One turn sends every row of this set to another row. A few are shown first. Where does it send the rows asked after them?
gifi: [10  3 -5 -1 -2 -6 -6 -2 -2  3 -8 -5  8 -7 -4  5 -2]
zume: [ -1   2  -7  -2  -4  -6   7  10  -6 -13   6  -5   2  -1   2  -9   4]
vavu: [  2   0 -18   2  -9  -8   5  -4  -3  -7   4  -9   0   3   1  -3  -7]
baro: [  1  -3 -15  -6   2 -15  -4  -5   8  -5   3   3   0   0  -6  -1 -11]
rupa: [  4  -3 -17  -8   0 -12  -2  -8   9   0   9   5   8   3   3   3  -3]
Dukif: [  7   4  -8 -11 -11  -1   8   3   1  -9  -3   2  11  -4  -3  -8   2]
Suna: [ -4   5  -9   4   4  -9 -12   0  -1  -9  -1   8   3   3   7 -13  -1]
pil: [  9   1  -6  -5   2   3  -8  -4  13 -12   9  -2  15  -4   1  -4   1]
gupe: [  6  -3  -6  -5  -1   8   2  -2  -5  -6   8  11   4   3   4 -12   6]
duvel: [  4  -2 -16  -1  -7  -5  -5   6   0 -18   5  -8   6  -6   2 -14  -5]
med: [  5   3 -11   4   2 -10  -3  -2  -4  -1  10   5   8   4  15   0   8]
mele: [ 6 -6  0  0 10 -9 -5  7 -1 -4  3  2  8 -3 -5 -7 -8]
fulap: [ 13   8  -6   2   3   0  -7  -5   7  -4   6  -1  16   3  -1 -13   1]
Forib: [  3   1 -12 -12  -2  -5  -1   2   6  -8  -3  11  10  -3  -2 -14   5]
tigid: [  7  -2 -12   2 -11  -2  -4   4  -5   6   3   2  -3  -1   7  -2  -2]
ganum: [10 14 -7  9 -3  0 -5 -5  2 -6  3  0 14  3  5 -9 -4]
ras: [-6 -1 -4  5 -5 -6  4 -2 -1 -2 15  8  9 -9  0 -2  1]
Lifi: [ -1   3  -6   1   6  -2  -2  -2  -1 -14   6 -14   2   1  -2  -1  -2]
Ruv: [ -8   0  -8  -3   0  -8  -9  -3  -3  -7   0  13  12   0   5 -14   0]
Vute: [ 8  3 -1  5  3 -2 -7 -3 -1 -6 -7 -7 10  6 -2  5 -5]
pegel: [  9   4 -15   1  -2 -13  -6  -6   2   0  12   5   9  -3   9   3   6]
dem: [  3  11  -7  -6 -12  -9   0  -4   1  -2  -1   6   4  -1   3   4  -5]
feg: [  8  -7  -5  -8   4   4  -5   0   4 -11  14  -3   5  -2   3   2   5]
Vepoz: [  2   5 -10  -4   4  -6   4   4  -1  -9  13 -11  13  -1   3  -1  -5]
toba: [ 0 -3 -2  2  8 -5  0 -6  0 -2 -2  1 10  9 -7 -8  8]
pobok: [ 14  -1  -3   3   8 -10  -6  -3   8 -14   5   3   1   5  -2  -2  -2]
bomu: [  8 -11  -9   0  -6   0  -6   2  -9   3   6   2   5 -10   6  -4   1]
pelar: [ 3 -1 -2  7  8 -2 -1 10 -5 -9  5  9  5 -4  1 -8 -4]
kod: [  9   2  -8   7 -12  -8  -9  -3   8  -1   3  -4   0  -4  -3  -4   6]
zin: [ -1  -1 -22  -8   4  -7   0  -1  -6  -7  -1  -8   2   1   3  -3   3]

Suna turns into ganum
duvel turns into Vepoz
And these:
toba turns into kod
pelar turns into Vute
pegel turns into Ruv
gifi turns into bomu
pil turns into rupa
gupe turns into pobok
zume turns into Lifi
feg turns into baro

